In the data rows, 128 means zero.
Here are some points, each followed by its number:
[124, 118, 138, 137, 129, 113, 121, 156, 137, 129, 142, 131, 133, 131, 133, 123, 132, 120, 132, 140, 125, 130, 118, 148, 103, 133, 136, 143, 140] 0
[46, 224, 115, 131, 238, 85, 20, 205, 46, 230, 213, 60, 21, 76, 194, 15, 124, 208, 152, 249, 230, 9, 142, 255, 121, 97, 232, 43, 214] 1
[145, 113, 133, 125, 102, 138, 140, 123, 142, 102, 116, 135, 133, 143, 111, 152, 149, 121, 114, 98, 118, 138, 120, 118, 121, 130, 140, 129, 110] 2
[141, 138, 139, 125, 111, 137, 150, 114, 146, 103, 130, 135, 135, 136, 99, 146, 150, 124, 125, 108, 121, 141, 116, 110, 134, 149, 123, 124, 112] 3
[137, 133, 158, 118, 138, 114, 144, 97, 158, 121, 133, 131, 156, 142, 120, 121, 126, 110, 121, 111, 111, 148, 82, 92, 133, 145, 137, 107, 104] 4
[138, 118, 139, 117, 114, 104, 129, 134, 123, 133, 124, 120, 140, 151, 96, 124, 125, 123, 136, 115, 137, 100, 151, 121, 104, 134, 103, 144, 110] 5
[129, 125, 128, 128, 102, 147, 135, 114, 128, 117, 128, 135, 137, 135, 119, 146, 143, 121, 120, 107, 110, 144, 109, 110, 127, 149, 118, 133, 108] 6
[130, 127, 135, 118, 123, 127, 146, 131, 139, 111, 127, 136, 136, 144, 113, 131, 137, 115, 121, 117, 118, 139, 113, 119, 128, 129, 122, 135, 127] 7
[128, 131, 118, 124, 174, 73, 69, 166, 98, 147, 126, 72, 98, 121, 129, 37, 47, 110, 179, 175, 164, 56, 185, 142, 116, 82, 134, 94, 183] 8
[135, 120, 142, 133, 108, 142, 149, 114, 148, 105, 116, 133, 148, 136, 113, 156, 151, 114, 120, 105, 115, 143, 114, 111, 133, 139, 125, 139, 116] 9
[123, 122, 135, 107, 86, 142, 121, 90, 131, 105, 107, 156, 140, 120, 151, 170, 146, 130, 115, 113, 112, 135, 109, 106, 126, 161, 124, 154, 111] 10
[134, 116, 139, 125, 114, 127, 152, 123, 135, 110, 125, 138, 151, 138, 107, 141, 133, 110, 121, 113, 113, 147, 124, 103, 128, 122, 115, 134, 119] 11
[124, 81, 124, 148, 123, 139, 104, 83, 101, 124, 77, 144, 136, 79, 156, 145, 148, 129, 147, 117, 120, 145, 123, 143, 133, 148, 90, 126, 86] 12
Which three points above are nearest to each new point, looking only along the 6 directions in which the numbered points spread most? Their numbers follow each, nearest first.
[132, 140, 132, 113, 79, 135, 136, 125, 135, 111, 126, 132, 123, 151, 118, 152, 138, 127, 108, 107, 101, 159, 117, 90, 137, 134, 112, 150, 112] 2 9 6
[166, 107, 99, 141, 136, 126, 139, 82, 127, 117, 129, 139, 148, 131, 120, 156, 130, 130, 129, 99, 110, 181, 105, 85, 136, 132, 95, 136, 117] 9 11 6
[127, 127, 144, 126, 108, 130, 148, 125, 135, 124, 140, 141, 142, 133, 113, 137, 134, 114, 111, 102, 118, 148, 137, 109, 134, 118, 127, 135, 129] 7 11 2
[127, 117, 132, 132, 115, 147, 142, 109, 141, 117, 120, 136, 132, 126, 113, 158, 155, 119, 121, 107, 107, 131, 116, 109, 124, 140, 123, 134, 114] 6 2 9
[135, 123, 124, 113, 110, 133, 136, 131, 122, 117, 129, 126, 126, 127, 115, 130, 135, 119, 120, 109, 111, 139, 128, 109, 109, 124, 117, 135, 116] 7 2 11
[136, 101, 135, 142, 118, 148, 144, 113, 140, 117, 134, 130, 135, 131, 111, 160, 151, 135, 114, 125, 120, 137, 126, 114, 114, 139, 138, 148, 118] 2 6 9
[161, 155, 132, 116, 86, 147, 100, 136, 135, 135, 96, 143, 96, 165, 148, 146, 127, 184, 117, 125, 112, 137, 123, 117, 154, 161, 102, 163, 98] 10 6 2
[132, 123, 123, 124, 111, 142, 126, 116, 143, 108, 118, 131, 126, 129, 116, 158, 137, 116, 121, 114, 114, 153, 101, 117, 123, 148, 120, 132, 101] 6 9 2
[131, 125, 136, 137, 122, 159, 125, 124, 136, 95, 107, 150, 150, 129, 94, 141, 150, 127, 87, 96, 103, 149, 80, 130, 92, 124, 130, 141, 109] 9 2 6
[25, 9, 181, 117, 206, 82, 206, 120, 189, 156, 131, 99, 216, 18, 88, 113, 76, 84, 186, 161, 100, 206, 250, 134, 110, 114, 65, 167, 81] 11 12 0
[106, 202, 61, 189, 255, 88, 36, 199, 18, 255, 183, 62, 28, 91, 211, 0, 0, 182, 203, 252, 213, 0, 236, 237, 164, 16, 201, 63, 248] 1 8 0
